In the rows, zero is written as 128.
Each path below is one point turned by a fixed rotation once a step. After each direction that follows a path, write how fast that rotation turns it, in degrees each step (0 if it stays still).
Each turn is a multiple of 5 degrees from 10 to 175, or 0.
Each row of a path follows its step; steps can be skipped.
path 1
step 0: [127 123 132 123 130 121 124 125 129 138 135 125 125 124 122 123 131 117
 133 133 125 126 128 136 118 129 124 122 133]
step 1: [133 125 127 119 125 126 117 130 133 128 131 134 123 112 126 134 125 129
 131 127 127 128 133 121 123 130 122 136 129]
step 2: [129 132 135 130 128 121 122 133 123 136 129 121 127 126 128 129 119 137
 132 138 125 133 136 134 130 124 123 133 125]
step 3: [122 122 133 124 128 129 130 128 116 132 132 125 128 127 132 130 127 127
 128 130 132 131 137 122 117 134 116 121 129]
step 4: [123 121 125 127 132 124 127 133 131 130 129 136 134 121 134 128 135 127
 132 130 120 128 134 136 128 136 117 136 124]
step 5: [129 129 129 117 133 122 117 124 123 125 128 126 127 130 128 120 125 130
 129 123 128 136 135 137 123 128 126 130 116]
step 6: [126 127 130 127 121 123 120 116 125 131 133 120 135 126 131 140 128 121
 125 128 130 127 135 134 126 132 122 130 130]
step 7: [122 132 130 125 126 117 132 129 131 130 130 131 128 129 124 132 132 134
 128 127 131 123 133 126 117 128 121 143 124]
step 8: [125 129 132 124 133 121 130 129 121 130 134 127 134 117 124 123 124 121
 136 134 133 127 126 137 122 120 124 127 122]
step 9: [134 124 129 119 129 127 124 133 129 131 137 121 127 119 122 128 126 117
 122 126 130 129 135 124 126 138 123 134 129]
[130 128 124 128 131 130 125 130 127 129 128 131 128 123 128 126 126 128
 126 125 129 127 126 132 127 127 129 129 128]
95
[130 130 127 126 133 127 127 128 127 131 127 127 129 130 130 127 129 130
 127 130 125 124 127 126 129 128 129 132 127]
135
[130 129 128 128 129 129 130 131 129 130 130 127 124 124 125 128 125 128
 129 132 127 129 127 124 129 127 126 127 130]
45
[128 132 126 126 126 128 122 125 130 130 130 129 125 130 127 133 126 131
 128 128 128 129 129 128 130 128 129 127 128]
80
path 2
step 0: [129 138 125 127 122 133 127 128 123 127 126 126 120 117 128 137 121 130
 129 129 120 127 131 125 125 122 129 123 118]
step 1: [135 137 121 121 119 126 125 126 121 129 134 128 122 130 131 125 124 125
 132 130 130 128 131 125 125 120 132 119 120]
step 2: [137 141 125 131 127 121 126 128 126 123 129 127 123 127 136 127 128 128
 129 127 136 135 130 132 124 125 128 116 128]
step 3: [131 136 130 122 121 126 132 130 125 130 125 122 130 119 140 133 130 126
 127 130 132 138 134 133 127 132 128 120 131]
step 4: [128 134 134 116 129 126 131 128 129 136 123 126 130 125 133 129 127 128
 138 125 124 139 134 133 126 122 131 125 131]
step 5: [124 136 128 124 131 128 131 126 129 134 122 128 126 128 134 135 128 139
 135 123 121 134 121 125 127 121 128 118 130]
step 6: [122 135 121 115 122 125 130 131 123 137 131 127 126 137 131 130 131 134
 131 125 128 127 119 126 126 129 125 120 133]
step 7: [128 138 123 124 128 119 124 134 128 130 131 127 128 131 124 131 130 129
 134 122 133 128 119 135 122 128 128 128 142]
step 8: [125 131 123 130 121 125 128 131 130 132 129 123 133 118 127 142 131 127
 130 125 130 131 121 128 124 127 130 130 142]
step 9: [125 124 121 127 120 126 129 128 135 141 133 122 135 129 122 130 130 124
 135 125 125 137 128 124 125 122 133 132 133]
[124 127 127 128 126 125 130 124 128 124 128 129 127 128 131 128 128 126
 130 124 127 128 130 126 124 129 126 130 128]
0
[131 130 128 126 130 128 125 126 128 127 133 129 127 128 129 132 129 125
 129 128 131 125 125 127 128 130 127 128 127]
65
path 3
step 0: [130 124 118 121 118 123 131 124 129 128 127 121 128 132 143 125 123 122
 121 126 122 130 123 128 115 133 128 125 135]
step 1: [127 141 133 134 124 125 130 133 130 120 129 137 133 123 135 123 125 128
 128 139 115 130 125 130 137 133 128 128 121]
step 2: [134 136 124 126 130 131 134 120 127 128 127 119 128 130 126 120 114 128
 116 132 132 134 121 133 120 128 124 132 135]
step 3: [129 133 124 127 127 134 142 132 126 121 133 134 142 129 137 128 132 127
 131 135 119 126 131 121 128 131 122 120 133]
step 4: [134 131 126 136 131 132 127 120 122 131 128 130 136 130 125 129 122 136
 113 134 127 129 125 133 123 134 128 139 117]
step 5: [133 119 121 122 123 133 135 128 131 124 127 129 130 131 138 134 127 125
 123 130 117 119 115 126 122 130 124 122 137]
step 6: [130 133 134 137 124 123 128 119 127 128 131 137 134 123 136 132 124 121
 125 136 123 138 124 128 130 134 127 129 115]
step 7: [133 132 130 129 124 133 135 130 126 129 127 123 123 129 128 126 110 130
 125 129 125 124 111 126 123 124 124 132 137]
step 8: [122 134 125 129 129 125 135 122 124 124 138 126 141 128 139 131 126 118
 137 135 124 132 132 124 124 136 123 127 130]
step 9: [133 137 127 137 121 129 129 134 122 132 125 126 135 133 128 122 119 140
 123 128 121 125 124 126 122 131 131 139 122]
[130 125 127 126 130 125 130 132 131 129 133 129 127 126 130 128 129 126
 129 130 128 127 130 128 125 129 126 127 129]
145
[128 127 126 126 126 128 129 128 128 130 127 130 133 128 132 128 129 127
 131 125 127 132 130 127 132 127 129 128 128]
140
path 4
step 0: [135 129 126 129 124 131 132 126 131 112 134 120 135 135 133 128 124 127
 131 131 124 125 131 119 128 128 126 131 123]
step 1: [131 131 124 124 132 127 127 134 129 133 127 126 132 116 131 141 128 126
 127 126 123 125 126 122 135 138 129 123 133]
step 2: [136 138 126 125 120 125 131 121 126 117 132 127 127 127 125 123 126 128
 132 122 125 121 132 119 132 121 124 129 129]
step 3: [132 133 122 130 131 137 125 132 128 134 131 125 130 125 134 130 135 125
 137 126 131 126 120 122 130 138 130 126 138]
step 4: [132 133 123 123 125 133 123 116 122 124 122 123 125 121 122 128 126 132
 132 123 130 125 132 131 133 119 121 126 132]
step 5: [137 125 128 130 126 141 124 132 133 124 128 119 133 134 128 130 134 124
 135 131 130 131 126 124 121 131 130 132 135]
step 6: [126 130 124 126 123 128 122 125 123 123 117 122 129 122 125 143 123 128
 126 130 129 128 128 133 137 129 123 126 132]
step 7: [142 127 133 129 119 130 131 134 131 117 136 123 133 132 123 132 127 125
 134 127 131 130 133 123 127 126 134 129 127]
step 8: [126 134 123 130 125 125 120 135 124 129 120 131 131 128 126 138 126 125
 128 126 127 129 122 123 138 135 128 120 135]
step 9: [137 134 123 130 126 127 131 125 124 119 137 123 131 130 127 126 123 134
 134 121 134 129 130 125 135 119 133 124 124]
[131 128 131 130 130 129 130 127 127 129 125 130 133 127 129 126 125 124
 129 130 130 129 125 127 127 130 129 130 128]
155
[130 124 127 126 125 129 127 126 130 127 129 130 129 129 127 127 132 130
 129 129 130 128 125 124 128 129 130 131 123]
155
[131 128 126 131 127 126 131 125 124 128 123 129 125 126 129 131 129 130
 126 126 128 130 128 127 127 126 126 128 126]
155
path 5
step 0: [128 138 131 125 120 135 135 136 131 132 139 129 125 132 135 132 121 124
 136 134 123 133 129 126 134 125 127 125 127]
step 1: [132 132 124 133 129 130 128 132 119 124 138 128 133 132 115 127 131 123
 131 143 128 134 122 129 123 128 129 130 129]
step 2: [124 125 120 134 118 127 127 131 119 139 126 116 124 126 123 121 122 129
 130 128 126 128 126 133 122 123 132 128 135]
step 3: [123 121 138 130 130 122 131 133 120 131 129 130 120 127 135 132 126 128
 131 129 127 130 121 137 124 118 119 131 130]
step 4: [130 131 130 137 135 132 135 136 130 133 126 125 120 129 130 136 124 127
 130 126 127 134 122 120 118 129 129 133 118]
step 5: [128 127 124 123 130 124 129 133 133 132 139 122 124 124 119 130 125 131
 131 135 115 127 131 123 132 129 124 138 125]
step 6: [126 127 128 128 131 127 121 129 132 140 134 128 136 122 128 133 128 128
 130 136 125 139 123 127 126 124 130 123 140]
step 7: [119 131 131 130 126 130 135 128 122 136 138 123 130 134 123 125 131 127
 130 120 125 129 117 126 130 121 126 118 127]
step 8: [131 126 123 127 122 128 137 136 124 125 126 130 119 132 125 133 127 124
 143 133 122 130 125 133 125 125 129 118 125]
step 9: [121 123 125 138 132 135 128 132 120 124 134 126 128 123 125 129 131 135
 130 136 122 130 130 133 116 129 133 134 125]
[128 127 130 129 129 127 130 124 124 127 125 129 127 127 127 128 124 127
 130 128 128 125 129 131 124 127 131 131 127]
55
[128 125 130 130 128 125 122 127 128 131 129 125 132 126 127 125 127 128
 127 127 128 128 129 129 127 126 127 126 129]
90
[125 126 129 127 128 127 127 135 127 125 125 128 126 126 128 128 129 131
 128 125 129 128 129 129 125 127 128 127 125]
65
path 6
step 0: [123 135 128 118 129 120 124 116 124 132 126 134 133 126 132 125 121 129
 133 137 127 136 128 131 133 123 125 134 128]
step 1: [127 121 134 126 126 129 126 126 129 128 114 131 130 117 132 130 120 129
 130 132 124 122 131 130 127 114 123 132 124]
step 2: [136 129 129 128 117 126 123 127 129 130 127 120 136 121 130 127 130 122
 132 125 127 119 141 125 138 122 131 131 129]
step 3: [127 134 128 133 121 127 120 119 128 129 131 125 131 131 131 128 129 116
 130 140 131 132 132 119 127 121 120 125 130]
step 4: [119 131 135 131 126 122 116 123 140 120 123 131 129 125 123 135 126 124
 129 126 128 130 131 131 125 125 119 132 125]
step 5: [123 137 126 126 124 127 120 129 132 132 119 123 135 120 122 122 116 124
 129 121 131 131 131 132 128 126 134 127 128]
step 6: [134 128 122 131 119 132 127 132 133 130 123 126 127 124 136 121 123 117
 134 126 131 133 123 125 120 118 124 131 131]
step 7: [135 134 134 122 120 121 129 123 132 127 126 131 129 132 128 130 132 125
 140 125 136 136 127 130 131 124 123 139 130]
step 8: [125 134 133 119 129 127 123 122 122 130 111 125 130 131 126 126 123 132
 132 137 134 131 129 130 127 122 124 129 130]
step 9: [131 124 131 127 120 132 121 132 129 122 115 121 129 119 129 126 129 132
 130 128 122 122 131 126 122 123 126 138 133]
[129 128 128 126 126 132 133 129 129 128 131 125 129 125 129 128 126 128
 131 125 127 128 130 124 127 127 127 126 125]
90
[124 130 128 123 130 126 130 126 128 125 123 128 127 127 127 132 129 127
 128 127 125 129 127 126 128 129 128 125 127]
95
path 7
step 0: [128 122 128 126 120 119 128 130 120 120 119 133 137 128 126 121 127 117
 131 130 124 128 129 128 140 128 133 131 132]
step 1: [136 122 124 121 134 128 129 136 134 120 128 127 128 137 126 132 118 123
 134 121 129 132 132 134 120 126 125 138 132]
step 2: [134 140 122 134 124 127 135 132 131 127 120 129 126 131 124 122 129 126
 123 130 134 131 129 144 127 124 122 121 123]
step 3: [124 128 129 123 121 123 129 131 126 127 133 119 132 126 121 137 121 117
 125 134 125 132 128 126 132 132 124 121 115]
step 4: [126 130 126 129 141 126 128 118 128 125 129 125 131 127 121 131 118 134
 123 118 121 124 139 133 125 129 134 127 123]
step 5: [128 123 130 130 123 128 137 121 125 121 130 132 124 126 118 118 127 131
 126 135 133 131 128 136 138 130 141 127 131]
step 6: [131 121 138 126 127 136 130 127 136 129 135 133 131 129 120 134 128 123
 133 125 125 143 126 129 123 134 126 135 127]
step 7: [139 140 123 133 127 125 127 123 136 127 128 131 137 120 129 125 139 126
 123 122 121 128 127 137 125 132 130 128 128]
step 8: [133 126 133 123 117 118 125 125 127 120 120 123 126 124 129 133 128 114
 124 130 128 129 125 122 132 127 139 128 128]
step 9: [126 128 126 122 137 137 122 127 125 121 118 133 134 135 130 129 118 119
 125 120 129 133 134 130 123 125 129 134 129]
[129 124 127 124 129 131 127 130 129 129 126 125 126 127 127 134 127 128
 131 128 125 131 127 127 129 128 130 128 128]
140
[129 125 131 128 129 128 130 126 130 126 129 127 131 129 127 129 125 126
 127 132 127 127 127 124 124 124 126 130 127]
140
[127 127 126 127 129 125 130 125 128 126 127 127 128 131 128 132 131 128
 125 127 127 127 131 127 133 128 127 131 130]
90
[128 129 126 127 124 128 128 128 127 128 126 130 129 125 126 129 128 131
 127 134 126 126 127 130 130 126 128 128 130]
140
path 8
step 0: [135 125 123 134 122 129 130 128 129 125 134 127 129 135 130 136 143 126
 125 132 130 124 140 133 133 127 117 131 127]
step 1: [116 134 123 125 132 135 127 135 125 124 138 124 119 124 123 139 127 126
 124 134 130 129 128 117 128 127 129 124 133]
step 2: [128 119 128 127 132 128 127 124 125 135 122 136 126 116 127 137 120 124
 125 129 127 137 123 134 128 123 126 131 116]
step 3: [123 123 117 132 121 131 120 115 126 131 124 123 131 123 126 112 126 129
 130 130 129 124 128 126 120 130 130 132 128]
step 4: [132 137 140 126 124 127 124 126 123 129 127 118 126 130 134 125 136 124
 129 123 120 122 122 124 138 132 128 135 122]
step 5: [125 128 126 121 134 133 132 122 134 114 126 125 136 132 126 133 133 135
 117 129 129 127 124 136 137 126 124 125 133]
step 6: [115 123 135 127 121 125 128 130 145 131 134 130 122 133 125 130 123 122
 133 128 131 135 127 126 129 123 123 122 128]
step 7: [127 120 127 133 118 123 130 131 119 131 119 129 123 130 122 134 123 128
 122 125 128 119 134 132 124 117 136 127 124]
step 8: [133 127 123 134 128 135 128 126 124 124 128 123 121 125 134 122 128 115
 124 136 120 127 139 129 123 133 119 133 132]
step 9: [115 141 127 126 136 128 128 125 121 120 131 126 135 124 128 136 127 123
 133 130 129 124 128 122 129 132 128 132 117]
[126 126 128 131 129 127 129 132 129 131 129 127 125 130 124 130 131 129
 126 130 128 128 125 130 128 128 126 127 129]
65
path 9
step 0: [121 128 132 130 133 122 118 127 129 126 122 135 126 117 124 134 128 126
 132 130 134 135 129 121 122 130 116 120 125]
step 1: [134 135 136 120 132 123 122 127 130 127 132 126 133 128 125 126 129 140
 130 117 132 117 127 125 120 127 122 124 134]
step 2: [139 117 126 128 120 123 127 129 128 123 127 129 122 136 120 125 121 129
 134 124 139 122 127 118 129 123 130 131 126]
step 3: [119 123 123 131 123 138 128 129 130 128 128 128 136 124 122 122 124 126
 134 128 132 123 122 125 139 122 116 123 125]
step 4: [135 144 128 128 121 125 133 123 131 127 133 129 126 117 130 122 127 126
 128 126 138 132 129 130 136 130 120 123 124]
step 5: [137 123 127 128 128 125 119 123 136 133 122 133 122 125 136 120 127 140
 135 127 125 138 122 127 126 128 124 123 128]
step 6: [127 132 131 123 128 130 112 135 133 135 127 141 123 132 130 134 120 124
 131 129 132 121 130 126 127 124 121 125 133]
step 7: [128 131 133 137 121 126 122 133 119 118 136 132 131 127 123 123 128 134
 133 132 135 122 128 122 120 132 122 125 135]
step 8: [121 123 126 121 125 117 128 121 134 123 128 119 127 127 126 117 129 125
 132 126 136 125 126 118 124 123 126 118 131]
step 9: [134 124 132 127 135 122 127 127 132 125 126 127 130 122 125 131 127 129
 135 124 131 126 133 124 137 118 113 129 116]
[126 126 130 127 129 127 133 128 126 127 129 127 129 128 125 126 125 128
 130 124 128 125 128 126 126 125 128 129 125]
55
path 10
step 0: [136 125 137 131 125 125 132 129 129 130 134 126 127 123 119 126 117 131
 131 123 130 129 133 131 126 127 119 124 131]
step 1: [130 127 120 134 137 125 124 132 135 130 137 127 125 124 125 128 122 124
 133 128 127 131 133 129 130 131 120 125 119]
step 2: [135 130 127 132 133 125 123 120 123 129 132 128 124 126 130 130 127 116
 129 128 127 127 135 121 128 123 134 120 121]
step 3: [136 127 136 128 136 124 125 123 126 127 129 120 126 132 121 135 126 131
 120 121 126 123 126 127 127 127 133 120 129]
step 4: [133 136 129 129 133 122 127 129 135 129 123 125 128 131 123 130 124 135
 129 124 120 121 136 132 134 125 121 131 129]
step 5: [132 129 130 132 122 127 125 122 134 127 130 134 126 125 123 126 117 121
 129 127 131 128 141 129 135 129 126 131 131]
step 6: [125 119 127 135 127 128 129 124 132 132 136 123 132 130 123 129 117 123
 128 123 125 130 132 127 128 134 130 118 123]
step 7: [126 130 131 128 134 116 130 130 128 133 134 123 124 127 135 128 123 130
 126 127 125 124 135 123 127 126 129 123 117]
step 8: [140 130 134 131 134 121 121 126 131 133 131 128 127 121 124 131 126 129
 125 129 131 121 132 124 123 122 132 133 129]
step 9: [135 131 129 131 131 125 127 126 130 129 133 127 131 125 114 136 121 126
 129 122 119 132 125 130 135 121 126 130 130]
[126 126 129 125 131 130 130 130 124 128 131 126 128 130 126 130 126 131
 130 126 125 127 127 131 129 130 127 128 127]
120
[131 126 125 126 131 127 129 128 127 130 130 125 130 124 132 127 128 126
 129 127 131 128 127 130 127 128 130 127 125]
65
path 11
step 0: [127 123 124 138 120 119 132 127 127 124 127 135 131 136 121 128 122 122
 136 128 132 126 119 133 130 123 123 130 134]
step 1: [129 120 119 139 127 132 123 126 134 123 127 132 135 132 130 131 129 126
 140 127 133 132 123 125 127 123 121 125 123]
step 2: [127 119 134 139 123 129 124 131 129 125 137 134 133 125 121 137 124 127
 138 127 131 133 128 130 135 125 125 128 131]
step 3: [128 125 129 137 125 134 129 120 132 121 131 133 131 127 123 135 117 134
 129 130 134 136 122 130 119 119 124 125 127]
step 4: [121 120 138 135 125 118 129 127 136 129 130 127 135 128 127 133 121 128
 134 129 131 126 125 128 124 119 123 119 125]
step 5: [123 123 120 134 124 127 132 134 141 126 125 131 133 129 115 138 121 127
 132 133 134 127 130 125 123 123 126 126 131]
step 6: [125 123 126 141 118 122 130 119 139 124 127 129 132 127 131 132 122 126
 133 133 136 129 131 126 134 125 129 130 125]
step 7: [117 124 122 133 123 134 122 131 138 131 129 127 133 129 127 132 117 130
 133 130 131 135 127 135 136 122 123 127 126]
step 8: [121 131 132 132 122 128 128 124 137 125 134 126 134 123 124 131 126 136
 134 127 145 135 131 125 130 126 125 124 126]
step 9: [124 126 136 135 120 124 129 132 138 129 125 126 128 130 125 129 119 132
 121 134 138 135 120 132 130 123 126 124 132]
[129 128 127 126 128 128 132 128 128 127 131 131 128 123 124 126 128 128
 128 128 131 128 130 128 128 130 128 130 132]
125
path 12
step 0: [123 126 130 130 124 123 119 130 142 127 133 130 127 136 131 132 129 120
 128 126 127 132 119 127 127 134 132 132 134]
step 1: [135 125 118 124 137 122 134 129 133 123 123 131 124 129 133 131 132 122
 124 131 131 127 127 136 130 127 136 134 124]
step 2: [122 127 132 127 128 133 130 127 131 127 130 134 138 132 132 122 124 123
 120 122 131 139 129 129 132 125 139 127 135]
step 3: [123 126 126 130 130 124 124 138 144 131 127 135 125 133 132 132 128 133
 125 133 133 126 129 122 131 128 135 130 122]
step 4: [128 124 127 123 128 131 137 118 132 125 130 129 126 136 136 132 134 116
 125 134 131 135 130 126 124 131 131 131 129]
step 5: [127 125 125 137 134 125 125 134 130 125 124 126 123 135 133 126 120 124
 123 125 132 130 124 127 130 122 137 132 140]
step 6: [124 122 122 127 132 129 128 124 139 140 125 138 135 130 131 131 126 122
 125 124 131 126 127 133 127 129 132 133 121]
step 7: [131 130 127 128 128 129 141 137 130 131 132 128 132 132 132 130 133 126
 125 133 130 136 126 119 131 127 137 135 133]
step 8: [123 129 126 131 123 127 121 127 129 133 128 132 122 139 136 134 126 123
 124 128 140 127 130 132 134 131 134 125 132]
step 9: [128 121 119 122 130 126 123 131 137 124 130 130 131 127 133 133 131 118
 127 125 126 128 121 122 122 127 132 137 130]
[132 127 130 128 126 125 132 125 126 127 126 127 129 129 125 128 130 128
 125 129 131 130 128 128 129 124 128 127 130]
125
[130 130 131 129 126 128 129 129 130 129 130 127 128 131 128 132 129 129
 129 133 129 128 127 126 127 132 129 123 128]
90
